In the rows, zero is written as 128.
Each path below is one point turned by a fixed rotation once a step. After each direction that follows a path, write how fast that rotation turns it, in degrees a step (0 if it stays still).
Each turn is a multiple of 5 degrees from 10 to 175, or 0.
Each row of a path follows its step; steps can be skipped.
Path 1:
step 4: [130 130 138 133 130 143 135 122 129 123 119 125 130 137 121 129 121 131
 127 125 132 132 135 131 131 127 134 125 121 124 122 123 133 122 128 127
 129 141 139 130 122 125 133 129 121 125 129 125 126 130 115 129 117 124
 133 134 132 132 124 129 125 134 130 126]
step 5: [136 127 133 127 128 133 136 132 127 122 141 120 130 134 122 126 131 126
 122 131 126 125 132 138 130 125 125 126 133 129 139 116 130 127 125 128
 139 133 136 129 133 133 121 123 128 129 127 128 135 120 126 134 124 135
 134 123 143 133 133 129 128 130 130 131]
step 6: [138 123 136 138 118 139 126 138 127 130 127 121 121 128 130 136 128 119
 129 129 123 124 133 135 127 129 129 129 126 131 123 126 126 121 113 131
 137 125 125 124 125 135 129 129 125 130 128 132 122 125 121 113 122 129
 125 135 130 131 126 131 124 131 129 132]
step 7: [122 128 128 125 129 129 126 127 135 131 130 119 127 135 135 126 131 134
 120 127 128 128 140 133 124 134 120 132 131 130 137 122 127 124 124 125
 132 132 115 118 131 131 126 124 125 138 131 130 133 120 123 114 127 124
 130 129 132 120 132 118 135 121 132 122]
step 8: [129 120 134 127 132 120 128 129 122 131 118 125 136 123 135 127 134 124
 134 127 128 122 131 124 125 121 131 129 134 127 124 126 129 123 119 133
 127 130 127 115 116 125 125 130 134 132 133 132 138 129 121 125 124 120
 123 140 135 134 119 125 137 120 130 131]
step 11: [125 130 134 135 131 122 133 124 136 130 134 121 123 139 123 129 134 127
 130 135 121 137 140 128 123 129 141 118 125 136 119 125 130 122 137 128
 130 134 133 127 126 123 124 120 123 128 123 126 127 120 123 131 123 127
 134 129 123 123 127 130 119 126 127 135]
step 13: [123 136 131 123 120 139 123 133 126 126 126 123 125 135 120 129 132 134
 119 138 127 124 135 128 124 128 128 122 127 119 121 128 125 120 125 128
 138 131 126 118 131 131 128 130 125 119 128 130 130 124 131 122 129 130
 131 140 134 126 119 126 121 125 128 142]
step 18: [129 124 136 131 128 135 137 121 132 133 127 121 119 122 128 133 125 124
 125 131 118 126 143 132 120 118 133 131 128 137 132 132 139 120 123 123
 123 125 124 123 133 132 122 127 130 137 128 132 128 117 123 127 128 122
 129 133 125 130 126 131 121 130 122 127]
step 23: [131 128 121 130 125 134 134 125 127 128 134 128 129 135 124 124 137 128
 133 131 121 134 133 133 131 122 136 119 126 128 127 117 128 130 126 137
 137 134 135 121 131 139 118 116 118 127 123 133 130 127 119 129 117 132
 131 126 135 125 131 123 132 132 129 122]
[128 127 130 130 128 130 129 126 127 130 126 128 131 126 128 130 126 125
 128 128 128 127 127 130 128 125 128 130 130 129 128 129 129 132 127 127
 129 129 128 129 127 127 127 129 127 127 130 129 129 127 128 127 128 128
 129 129 125 129 128 128 127 128 128 128]  175
[130 127 129 127 128 131 128 129 125 128 132 127 127 127 127 127 128 128
 127 128 129 126 125 127 129 128 128 128 128 126 128 130 128 126 125 128
 130 127 130 128 127 127 128 128 126 126 129 126 129 128 131 130 129 128
 127 129 128 128 129 128 128 125 127 128]  95
Path 2:
step 0: [129 128 125 127 135 114 121 137 127 128 135 122 125 132 129 128 131 132
 129 133 129 133 125 126 126 139 127 133 136 117 123 127 127 126 128 138
 125 129 125 136 126 132 121 125 122 131 122 131 131 134 126 127 126 119
 131 125 137 125 127 131 129 132 134 120]
step 1: [140 122 125 134 134 118 122 131 131 129 128 125 130 123 132 124 145 125
 135 120 126 131 129 130 127 133 128 132 125 130 126 131 127 129 122 136
 129 125 131 121 123 122 122 125 123 134 131 122 131 132 120 126 127 125
 132 125 130 132 131 131 128 121 135 123]
step 2: [133 134 128 134 140 126 129 134 125 130 139 124 132 122 131 122 132 130
 138 137 126 127 126 127 133 131 122 124 124 124 130 127 135 127 132 134
 132 124 122 124 124 119 129 131 125 136 127 125 125 136 134 128 128 124
 130 134 132 131 127 137 121 120 128 133]
step 3: [132 128 125 129 136 125 123 133 117 133 134 124 133 127 129 131 135 132
 127 129 121 129 120 127 135 125 126 127 131 125 125 125 132 125 134 132
 129 128 136 124 135 132 126 127 125 120 121 117 132 127 129 130 124 127
 125 131 140 130 117 136 125 123 134 118]
step 11: [134 130 118 127 135 126 123 124 123 129 139 125 131 123 120 127 130 123
 135 131 124 121 129 133 131 134 130 124 127 124 131 122 122 126 140 138
 125 122 121 123 130 125 132 127 126 127 123 121 130 132 130 131 124 123
 129 126 132 127 129 134 118 122 128 118]
step 12: [129 132 122 129 133 121 127 128 126 126 132 127 131 130 138 128 140 129
 127 127 130 125 122 130 129 121 135 129 132 125 123 125 122 121 132 139
 123 128 124 134 131 129 125 137 119 120 124 122 129 131 127 124 133 133
 128 134 134 125 125 137 126 116 132 124]
step 19: [136 127 125 135 131 119 127 135 124 128 132 121 131 123 130 131 138 124
 139 127 122 130 132 133 120 141 126 129 123 130 131 128 129 125 132 132
 130 131 125 126 125 124 126 132 133 128 128 124 134 134 126 127 130 126
 125 133 133 125 133 131 114 118 129 134]
step 20: [129 131 125 127 136 120 125 128 122 127 134 127 133 122 130 129 137 132
 133 132 119 126 123 124 125 123 124 127 122 123 131 128 128 131 135 142
 134 127 123 127 141 127 127 127 119 132 120 124 122 127 132 127 123 130
 128 133 135 126 129 132 118 130 133 126]
step 27: [126 127 130 129 131 127 133 126 129 136 130 130 125 119 131 127 141 125
 132 125 126 128 132 126 127 138 133 128 130 130 131 131 129 131 128 138
 133 135 123 125 116 123 130 135 124 125 119 123 122 132 132 132 124 131
 118 135 134 131 127 128 129 117 133 134]
[129 126 127 129 129 129 127 129 129 129 132 131 125 129 130 128 128 128
 127 128 130 127 129 128 127 126 128 126 129 129 127 128 131 128 130 125
 128 126 127 128 130 127 127 129 128 130 129 129 128 128 128 126 128 128
 128 130 130 127 130 127 129 129 129 129]  135
[127 124 126 126 131 129 127 129 126 127 128 128 128 130 126 128 127 128
 126 128 128 128 128 127 130 131 127 128 127 130 128 127 127 127 129 128
 126 130 129 127 128 128 128 128 127 128 129 129 129 128 128 130 126 126
 128 129 128 125 128 129 129 128 128 127]  100
[127 128 125 130 131 130 128 127 129 127 127 127 129 128 128 128 128 129
 129 128 126 126 127 128 130 127 125 127 128 129 130 125 129 126 128 130
 127 127 127 127 129 127 129 126 128 129 129 129 128 126 127 128 130 131
 129 127 127 129 129 130 125 128 127 128]  80
[129 127 127 131 129 126 129 130 129 128 129 126 129 128 127 127 126 128
 127 128 128 128 129 127 125 128 127 129 126 126 127 128 128 127 129 129
 129 130 130 131 130 124 128 127 129 128 130 130 127 128 127 125 127 128
 129 127 127 127 126 128 128 127 129 127]  20
[128 127 127 128 129 129 126 127 128 127 130 126 128 128 127 127 127 125
 127 125 126 127 128 129 130 128 129 128 128 129 127 129 128 129 127 126
 130 128 129 127 130 130 127 128 127 129 126 129 127 129 128 127 125 130
 128 125 129 131 126 128 128 131 129 127]  145
